Each path below is one point turned by a fixed rotation once a step. After each direction that follows a path, write how fast that rotation turns it, in deg/step (0 if it stays still).
Each turn is a multiple of 5 degrees from 10 to 175, or 0.
Each row of a path follows its step; steps can be skipped.
Path 1:
step 0: [ 0.71  3.61 -3.93 -0.63  2.87 -0.01 -1.66 -2.62  0.30 -2.41 -1.93 -0.98
  0.69 -0.02  1.11 -2.76  1.03  1.88  2.22  3.73 -0.43  0.60 -1.91 -1.17
 -0.24 -1.10 -1.71  0.30 -0.50  1.12  2.01 -2.26  2.09 -1.76 -2.17  1.05
  0.52  0.42 -1.74]
step 4: [ 1.77  3.71 -0.07  0.87 -0.45  3.17 -1.45  0.01  2.00 -0.36  1.71  0.39
 -1.73 -3.06 -1.92 -1.13  0.66  0.02  2.46  0.31 -1.11 -3.14 -0.55 -0.68
  0.15  1.86 -2.09  1.52 -1.10 -2.67 -1.29 -1.55  0.98 -0.95 -0.21 -0.04
 -1.83 -1.50 -4.95]
step 5: [-1.26 -0.21 -0.92 -0.45 -2.89  0.03 -1.59 -0.75 -2.84 -1.18  0.00 -2.10
  0.71 -2.62  0.29 -0.77 -0.67  1.86 -0.01  2.39 -2.95 -2.29 -2.05 -0.53
 -1.03  1.02 -2.35  3.37  0.31  0.04 -0.26 -3.13 -0.78 -3.20 -1.64 -1.61
  1.85 -3.78 -1.28]
step 8: [-0.61  1.42  2.37  1.61 -0.43  0.98  2.13  2.02  0.33 -2.52  1.47 -0.22
 -1.48 -4.64 -0.49  1.85 -1.72 -0.96  0.70 -1.01 -1.81  1.20  2.17  1.82
 -0.61 -1.62  1.73 -1.09  0.08 -0.86  1.42  0.64  2.61  1.62 -3.99 -2.15
  0.05 -0.66 -3.54]
step 11: [-0.62  0.92  0.48  0.25  3.68 -1.46 -1.23  0.11  0.59 -3.08 -2.41  2.72
  2.75 -0.79  0.69 -1.43 -1.21  0.33 -2.72 -0.48  0.30  5.06  0.95  0.23
  0.91 -1.37  0.50  1.89 -0.54 -1.25 -0.52  2.34 -1.54  1.36 -0.32  2.25
  1.46 -3.29  1.84]
step 14: [ 0.13  2.24 -3.18  1.42  2.30  1.79 -0.09 -2.02  0.53  2.92  0.19  4.48
 -0.70 -0.96 -4.05 -1.63  1.88  2.06  1.26 -1.34 -1.36  1.30  0.95 -1.55
  0.32  0.76 -1.62 -0.41 -2.28 -0.08 -0.28 -2.99 -2.07  1.20  1.59 -1.44
  0.80  1.14 -0.94]
step 15: [-0.69  2.44 -2.11 -1.70  0.30  0.93 -0.94 -1.89 -2.23 -0.81 -1.35  0.55
  1.55 -0.25  0.96 -3.58  0.63  0.91  0.21  0.41 -0.99  1.73  1.16 -2.81
  1.00 -4.17 -3.26  1.08 -0.21  0.52  1.44 -3.43 -0.37 -1.55  3.86  0.47
  0.85 -2.85  0.11]
step 17: [ 1.40 -2.81 -0.14  1.91 -1.01  0.47  2.14 -3.19 -0.97 -0.53  0.59  0.85
  0.42  2.51  0.51 -1.25 -1.43  3.40  1.97  1.87 -1.49 -0.52 -2.24  0.27
 -0.45 -3.54 -1.21  2.50 -1.67 -2.13 -1.72  2.01  0.67 -1.49 -1.00  0.18
 -2.17  3.53 -2.35]
step 18: [-1.09 -0.41 -0.83  2.53 -1.64  2.65  0.05 -2.71  1.43 -0.74  0.01  0.42
 -0.37  1.12 -2.67  0.16 -1.11  2.42  1.73 -0.22 -2.79  1.16 -0.02 -0.66
 -2.44 -1.92  0.51 -2.50  0.17  2.49 -0.90 -0.99  2.80  0.03 -1.57 -4.86
 -2.60 -0.16 -2.56]
Directions:
[ 0.90 -0.06 -0.91  1.03  0.11 -0.38  0.83  0.74 -0.90  0.77  1.14 -0.11
 -0.48  0.67  0.63 -0.57  0.06  0.68  0.45  0.37  0.81  0.26  0.14 -0.20
  0.19  1.07 -0.99  0.29 -0.39 -0.24 -0.32  0.03 -0.96 -0.26  0.02  0.79
 -0.10  0.21 -0.70] => 145
[ 0.01  0.61  0.11  0.22  0.44  0.84  0.00  0.74 -0.75  0.20  0.48 -0.05
 -0.61  1.49 -0.28 -0.23 -0.08 -0.40 -0.85  1.01 -1.06  0.42 -0.07  1.16
  0.22 -0.22 -0.81 -0.27  0.87  0.64 -0.14  0.02  1.18 -0.03  0.45 -0.32
  0.69 -0.37  0.43] => 115
[ 1.01  0.81 -0.27  0.46  0.10  0.58 -0.04  0.22 -0.06 -0.32 -0.77 -0.69
  0.60  0.19 -0.35 -0.41  0.59 -0.61 -0.07 -1.54  0.42 -0.79  0.06  1.00
  0.29  0.05 -0.16  0.01 -0.26 -0.34  0.42 -1.59 -0.53 -0.59  0.28 -0.61
  1.01 -0.14 -0.47] => 70
[-0.16 -1.02 -0.21  0.10 -0.30  0.77 -1.05  0.82  0.12  0.46 -0.08 -0.97
 -0.58 -0.03  0.85  0.40 -1.20  0.18 -0.29 -0.24  0.22 -0.26 -0.45  0.12
 -0.11  0.09 -0.02  1.01  0.64 -0.72 -0.47 -0.46  0.15  0.88  0.01 -1.25
 -0.76 -0.56 -0.97] => 25
[ 1.13  0.63  0.60 -1.27 -0.12  0.04  0.56  0.26  0.34 -0.33  0.82  0.25
  0.56 -0.94  0.49 -0.59 -0.42 -0.56  0.17 -0.09  0.99  0.26 -0.75  0.05
  0.43  0.03 -1.05  0.71  0.31  0.25  0.05 -0.41  1.41  0.51 -0.98  0.16
 -0.17  0.41  0.16] => 90
[ 0.69 -0.32  0.64  0.65 -0.46  1.15  0.54  0.22 -1.24 -0.30 -0.09  0.13
 -0.04 -0.02 -0.41  0.01  0.59 -0.64  0.34 -0.54 -0.30  0.03  1.06 -0.67
 -0.07  0.45  0.07 -0.59 -0.48  0.37  0.17  0.63  0.21  1.31 -0.36 -1.24
 -0.92  0.98  0.03] => 70
